Y: 3 groups of rows, each row roughly a mix of its group's hidden directions:
Y (111 x 11):
[[ -4.7  41.1  -6.4  23.0  50.9   7.0   8.5  -3.3 -15.3  17.2  15.8]
 [ 29.3  30.3   3.8 -33.3   3.6  34.1   8.9  19.2   0.8  -0.6  35.5]
 [ 18.5 -11.5   9.4  21.9   6.7  -1.6 -21.9  -6.9  27.2  56.0 -16.9]
 [ 18.0  15.9  13.8 -17.9  -1.9  34.7  -2.5  -9.0  13.5  56.7  -2.4]
 [-26.5 -14.0 -36.8  -8.8  -9.0   4.4 -22.1  -0.6  20.3  -5.7  49.1]
 [-33.6  -6.8 -21.8  23.2  13.4  53.1  -0.4 -18.7  12.2  -0.6   9.6]
 [ -4.2 -34.8   6.0 -22.2 -15.0  24.3   0.4 -36.1 -14.7 -34.5  22.4]
 [ 17.1  34.7   5.1   6.4  17.7  20.8   2.4 -25.6 -49.5 -16.7  -8.9]
 [ 48.1  17.5 -16.8  17.4  23.0  30.0  11.9  -6.7 -14.0  27.7  -0.5]
 [-38.7   7.0 -13.6 -29.3  -3.9  10.0  -0.9  37.5  36.2   4.7  18.4]
 [-19.8 -35.8  -8.3  -7.6 -17.5   0.4  26.5 -33.4 -19.4 -37.2   9.3]
 [ 14.5 -39.3 -11.4  19.6 -18.7 -36.0 -21.7  -8.0  -0.2  12.2 -34.4]
 [ 36.2  30.5   3.0 -27.4  20.8  25.2  -3.2   9.5 -27.9 -26.6  10.8]
 [  4.1   7.7   0.1 -12.0 -16.8  22.0  41.7  16.9 -29.2 -20.3  38.8]
 [  4.7 -19.4 -26.5  -2.6   7.5 -32.3  11.0 -19.4 -27.9 -45.6  14.9]
 [-31.6 -22.5  -1.7  27.7 -14.9 -41.1 -12.6  -4.5  34.2   3.0  15.1]
 [ 21.8  13.5 -17.0 -14.0 -37.8 -35.2  -1.3 -28.3   2.2 -14.0 -31.1]
 [ 31.5  28.0  16.8  26.2   3.4 -36.0  -6.6 -14.8  -2.4  28.2 -25.7]
 [  6.9 -14.6  18.4 -11.4  16.1  36.1  -6.2  36.3  -5.5 -45.1   8.3]
 [ -7.3 -16.2   6.0 -16.3   2.5  21.9  28.1  35.1  50.6  -6.7  -7.4]
 [ 19.4 -47.7  -3.3  17.8  -7.2 -18.6 -39.5 -20.3   0.7 -14.2 -15.1]
 [-18.9  21.0  32.2 -20.8  -1.1  32.7  18.1  34.1  -0.4  13.8  27.6]
 [-31.3  15.4 -18.1 -14.8 -30.6  40.6 -12.6  11.4  29.5  16.5  -1.2]
 [ 35.7 -11.5  17.7 -41.4  17.6  11.0 -25.6  11.1 -24.3  -9.1  21.6]
 [  2.8 -15.8  28.1 -30.0 -34.0  -2.3 -40.4 -20.7   0.3  17.5 -17.6]
 [-44.5  -4.3  -3.1 -12.2 -27.7  23.1  20.8  16.7  22.9  31.1  11.0]
 [ 13.9  53.5  27.5 -26.6   1.7  19.1  10.0   6.8 -10.2 -19.5  16.1]
 [ 10.6  10.2  17.8 -32.9   4.5  14.1  21.0   6.6 -23.8 -49.8  20.3]
 [ 26.7  26.7 -11.7   2.5  -6.8 -42.0  18.0  -9.1 -11.7  22.8 -36.6]
 [ 30.7  52.8  22.5  15.9  22.2   5.7  10.0  -7.0 -21.6  -8.5   8.1]
 [  8.4   5.5  -5.4   4.4 -21.1 -64.0  12.2   8.7  -4.9  17.2 -23.3]
 [  6.0  24.1  28.2  -3.1   4.4  33.5  22.9  15.6  29.3  13.5  37.5]
 [-50.5 -13.0 -12.8  21.2   4.3  26.6  12.5 -24.1  -8.6 -28.9  -8.8]
 [ 36.2  23.1 -29.1  21.2  20.1  -3.4 -22.0 -25.3 -31.1  10.6   3.2]
 [-12.9 -26.9  -6.8 -36.4  -8.8  -8.1 -27.2  22.2  20.3 -14.0  39.2]
 [ 32.2 -15.5 -20.4  -4.2 -17.2 -12.6 -13.8 -26.6 -20.9 -27.5 -38.9]
 [-13.8   1.6   6.0  29.8 -28.0 -20.0   7.2  -2.8  26.8  46.7  22.8]
 [ -3.7  23.2 -18.6 -24.2 -12.7  52.2  -1.2  -6.3   0.9 -35.9  -9.1]
 [-17.8  15.9  -1.3  -4.2  11.4  35.7  18.4   7.1 -26.4 -51.9   1.9]
 [  1.9  14.9 -22.6 -28.4 -39.0  24.7 -10.1  17.6   5.3 -27.1 -30.5]
 [-10.8   1.0 -12.4 -34.7 -40.2  16.4 -15.9 -38.7  -9.4  15.5  18.3]
 [ 39.3  29.9  31.4 -29.7   2.8  -5.5 -27.2  -1.8   2.0   4.1  25.9]
 [-36.6 -15.0  -9.9  41.9  13.8  28.9  24.0  -0.8  16.2  16.4 -15.3]
 [ 31.4  47.6   5.0 -26.9  20.2   9.2  -3.4   6.6 -33.6  -8.3   6.4]
 [ 22.6  35.1  -8.8  -5.5 -13.2 -31.8   9.8 -35.8   0.8  31.4 -19.3]
 [ -4.1 -20.6 -12.6  23.1  11.2  -6.5 -26.0 -19.7 -55.9 -13.8   9.8]
 [-12.9 -17.1  46.6  -3.6 -19.5  -2.7   2.7  20.6   3.5  19.8  43.8]
 [ 12.7  54.3  39.2 -23.2 -12.2   2.1  16.8   6.7  -7.7  -6.5   3.0]
 [  9.4  33.0 -30.0  -3.5   8.4  -2.3 -34.6 -24.9 -32.5 -26.8   4.7]
 [ -1.3 -30.0 -10.6  11.5  -2.9 -48.8  10.2  16.9  16.7  19.1 -34.8]
 [-31.5 -12.7 -37.8 -14.9  -5.9  33.3 -17.5 -28.7  10.3   0.4  24.3]
 [ 15.3  27.7 -17.9   5.5  -9.7 -39.7 -13.9 -28.1  -0.6  19.3 -37.5]
 [-15.6  28.8  23.5  -0.4  14.3   9.4  13.9  44.3  33.7   9.2  21.8]
 [ 47.5   7.6  -5.0 -18.5  -4.6  11.9  -7.9  -9.0 -15.5 -33.9 -37.4]
 [ 13.7 -23.4  17.9   9.7  20.1  24.1  13.1  42.1  -0.7  32.3 -25.8]
 [-32.8 -40.0   1.4 -11.2 -16.6 -30.6   6.4  15.2   8.6 -32.2 -19.5]
 [ 42.2 -21.8 -39.9   4.7 -21.2 -29.0 -12.1   6.4  10.6  -0.6 -17.7]
 [-34.2 -25.8 -13.5  31.7  25.1  -8.2  36.1  -7.7   0.7  25.3  -7.6]
 [-43.0 -20.5  13.5  -1.2  32.8  13.0   0.6  -4.7 -15.5 -37.5  20.2]
 [-40.6 -30.1  29.9 -20.9  23.1  -3.7 -17.2 -17.4 -19.8 -12.0  14.5]
 [ 28.9  37.9  -1.0 -38.9  -6.6  -5.2 -17.5  16.3  10.5  -0.3  35.3]
 [ -3.3  29.9  -2.5  -5.2   3.6 -29.8 -34.3 -39.5 -24.2 -19.4 -15.4]
 [-20.8  37.7  17.5 -12.5  16.7  14.9  26.4   7.6   8.5  21.5  40.8]
 [  9.2  -8.7  28.5  18.1  13.8 -15.1  15.9  -3.8  17.1  11.5 -58.0]
 [ 12.3  56.6   3.4 -14.5   8.1  31.2   4.8 -11.8 -14.6 -16.0  22.9]
 [ -2.2  16.7 -23.0  16.3  -4.8 -20.2  -7.7 -16.1  54.3  31.8   0.1]
 [ 14.3 -28.6   8.7 -22.4 -25.2 -40.5 -26.4   9.4   2.9 -23.5 -23.6]
 [ -9.4  36.8   1.4  17.1  13.4   4.0  25.6   0.2  16.5  53.8  -4.5]
 [  6.9  21.3  18.3  -9.3  20.1  -5.0   8.4 -15.1 -39.0 -43.1  27.4]
 [  1.4 -35.5   0.6  -5.8 -16.8 -36.2 -17.9  23.1  34.1  27.0  11.7]
 [-48.2 -25.2   3.9 -13.7 -11.6  18.0   9.2  23.2  -7.9  -4.3  38.1]
 [ 49.1  15.7   1.4  10.3  13.0 -25.7 -21.3 -12.8   3.1  38.9  -6.5]
 [-18.4 -50.0 -10.4 -19.5 -18.9  23.9 -31.7  13.8  17.6   4.0   2.4]
 [  9.4   6.0  25.6   3.7 -20.1 -61.1 -15.5   9.8   7.5  17.0 -12.7]
 [-30.1  10.0 -11.9  23.8  19.7  37.6   9.4  -6.7  -8.4 -39.5  22.4]
 [-27.0 -42.2 -12.3  23.1  26.4  25.4 -27.7 -16.8   7.7  -9.7  -6.2]
 [ 14.6 -22.1 -13.3  47.0 -23.8  25.7  16.4   1.4   9.5   1.3 -33.3]
 [ -0.7  -9.7  -5.8 -47.3 -31.2 -10.5 -11.5 -28.5  -3.6  32.1 -18.5]
 [  8.7   7.6 -11.8  -1.1  -6.4 -58.8  -2.4 -22.3 -38.4  -4.1   3.4]
 [-14.0  23.7  17.8  12.0  22.4  53.4   1.4  27.2  14.4   4.0  15.5]
 [-13.5  -3.0  49.0 -15.5   0.3  -5.0 -19.3  23.0  17.7  35.6 -21.0]
 [ 41.9  29.8  17.5 -23.5   6.4   8.5  -5.7 -37.8   2.4 -24.4  10.5]
 [-30.3 -38.0  10.3   2.1  28.9   9.4   9.8  42.8   6.9  16.0  12.5]
 [-37.6  33.8  28.4   2.2  -8.9  35.6  21.5   0.9   3.7 -24.1   2.8]
 [-38.3  -9.9   3.2   5.9  -8.1 -14.2   6.3   3.0   7.5  53.5  30.5]
 [ 31.1  37.2  -8.3  20.5  20.7  19.6  10.3   8.1 -11.6 -38.7  17.9]
 [-38.9 -14.1   7.9  -0.6  22.6 -41.2  34.7 -13.5 -19.7   2.9   2.9]
 [-18.2 -16.8 -30.3 -16.0 -12.1  24.7 -13.4   5.7   7.6 -49.3  23.1]
 [ 62.3   8.4   5.3  19.7 -20.4  23.2 -13.6   4.0  -8.0   3.7 -13.5]
 [ 24.1  45.3  24.7 -41.2 -10.4 -10.4   7.8   7.2   1.7 -11.5  19.3]
 [ 15.1  16.4   5.0  29.4  11.7  46.2 -27.4  -6.5  21.6  25.4 -14.5]
 [-16.0   2.1 -32.5  35.9  27.7  27.1  29.0  -7.2  -4.9 -21.1  17.7]
 [-40.8  21.5  20.6 -17.0 -20.5  10.8  25.1  16.0   3.3 -38.4   5.9]
 [-13.9  -3.1  17.9 -19.1  -2.2  25.9  18.2  35.5  35.3 -13.8  34.4]
 [-33.8 -44.9 -12.6  19.8  -8.8 -23.9  -6.4  -3.7  31.5  10.2 -16.5]
 [-15.1 -46.5   9.1  -9.4 -30.0 -31.4  12.1 -11.7  -6.7 -27.1  16.4]
 [ -2.1  44.8   4.2 -46.3 -13.3  -8.4 -11.9 -17.0  -7.1 -13.6  26.3]
 [ 10.7 -28.1  26.5  31.4  21.6  -6.0 -17.1 -26.8 -35.5  17.5  -9.8]
 [ 12.5  11.8  29.8 -38.6 -17.1 -15.3 -39.2  22.3  17.1  12.1 -10.5]
 [-28.2  13.3  34.1 -10.3 -31.4 -36.8   5.4  19.9  26.6  -8.5   0.4]
 [ 14.0 -16.4 -36.4  25.4 -12.8 -21.4  -7.5   0.4  31.4   9.4 -39.9]
 [-20.3 -43.9  -8.1  19.5  10.2   5.8   6.9  18.4  18.4  44.0 -14.1]
 [ -5.2  39.0   0.9 -49.3 -12.3   4.5 -15.0  -5.8   0.1 -11.5  35.1]
 [ 19.8  27.8 -13.9  14.1  30.0  22.6  -1.4 -21.1 -13.9  42.3 -19.4]
 [ 16.1  -4.8  11.6 -24.0   4.7  44.7  21.7  -2.7  -8.1 -47.0  -3.6]
 [  1.2 -17.1 -11.4   7.0 -28.2 -59.0 -21.9  15.0  -4.8   6.1 -16.3]
 [ 32.5  28.5  -4.7 -40.6  11.8   6.5 -18.2   1.7 -30.5 -28.1   0.8]
 [ -5.1  -3.2 -42.4  25.9  -0.5 -31.2 -24.3 -22.9 -30.2  -8.8 -14.1]
 [ 16.4  14.9 -30.2   0.2  -0.8 -58.2  19.6 -11.0  -5.8 -19.7  -8.1]
 [ -4.0  37.1   4.8  18.3  21.8   7.5 -19.6   5.5  35.4  40.5  13.8]
 [ 23.5  31.9 -14.9  17.0 -29.1 -25.7   3.0   5.8 -11.1  39.9  20.9]]
which group is each row in? (one row of each group first):
[  7.2  30.1  10.4 -39.2 -20.0  -3.8 -35.5  12.4  26.2  25.8   0.0]
<64>
[ 14.8  35.9   5.3 -23.1  13.1  40.0  21.0  11.7 -14.3  32.7  -9.2]
<101>
[ -6.6  25.8 -43.1 -29.7 -16.1 -11.0  -6.5  -7.7 -14.9 -33.0 -23.0]
<41>

[-54.8  -2.6  14.8  -8.0 -25.5 -21.4 -10.0 -18.7 -13.4 -27.2  -0.4]
<41>
[-23.3  24.8  17.2  18.8   4.1  -1.1  38.2 -40.7 -20.3  20.1  -5.7]
<64>
[-12.8 -53.8 -30.3  25.5   0.6  -7.5  -4.5 -10.7   2.3  20.9 -22.9]
<41>
[ 38.1  41.4 -16.5   7.7   6.1   5.8   9.2 -16.4 -36.2   7.3 -22.3]
<41>
[-34.6 -32.0  -7.7  25.7  -4.6 -17.0 -19.1 -24.9   9.3  26.9  27.1]
<101>
[ 15.4  30.1  25.7 -20.5  13.4  22.7  21.8  45.7   5.4  16.2  -1.8]
<101>
[-17.0  -9.0 -10.6  11.5  -1.0  24.0  31.6  43.8  31.0 -15.0  22.2]
<41>
[ 18.7  33.0  23.5 -41.0 -22.7  18.5 -13.8   6.4  -9.5  15.6  26.3]
<64>
[ -1.1   1.6  -2.4 -22.5 -16.6 -46.4 -38.3  17.5  -5.4 -18.5  26.2]
<41>
[ 23.6 -15.9   3.0 -32.5  -8.7   3.3  17.5  56.6  17.2  -0.3   4.0]
<41>
[-22.3   4.5  21.7 -39.8 -39.9 -14.3 -10.4   4.4  -0.4   6.1  35.3]
<41>
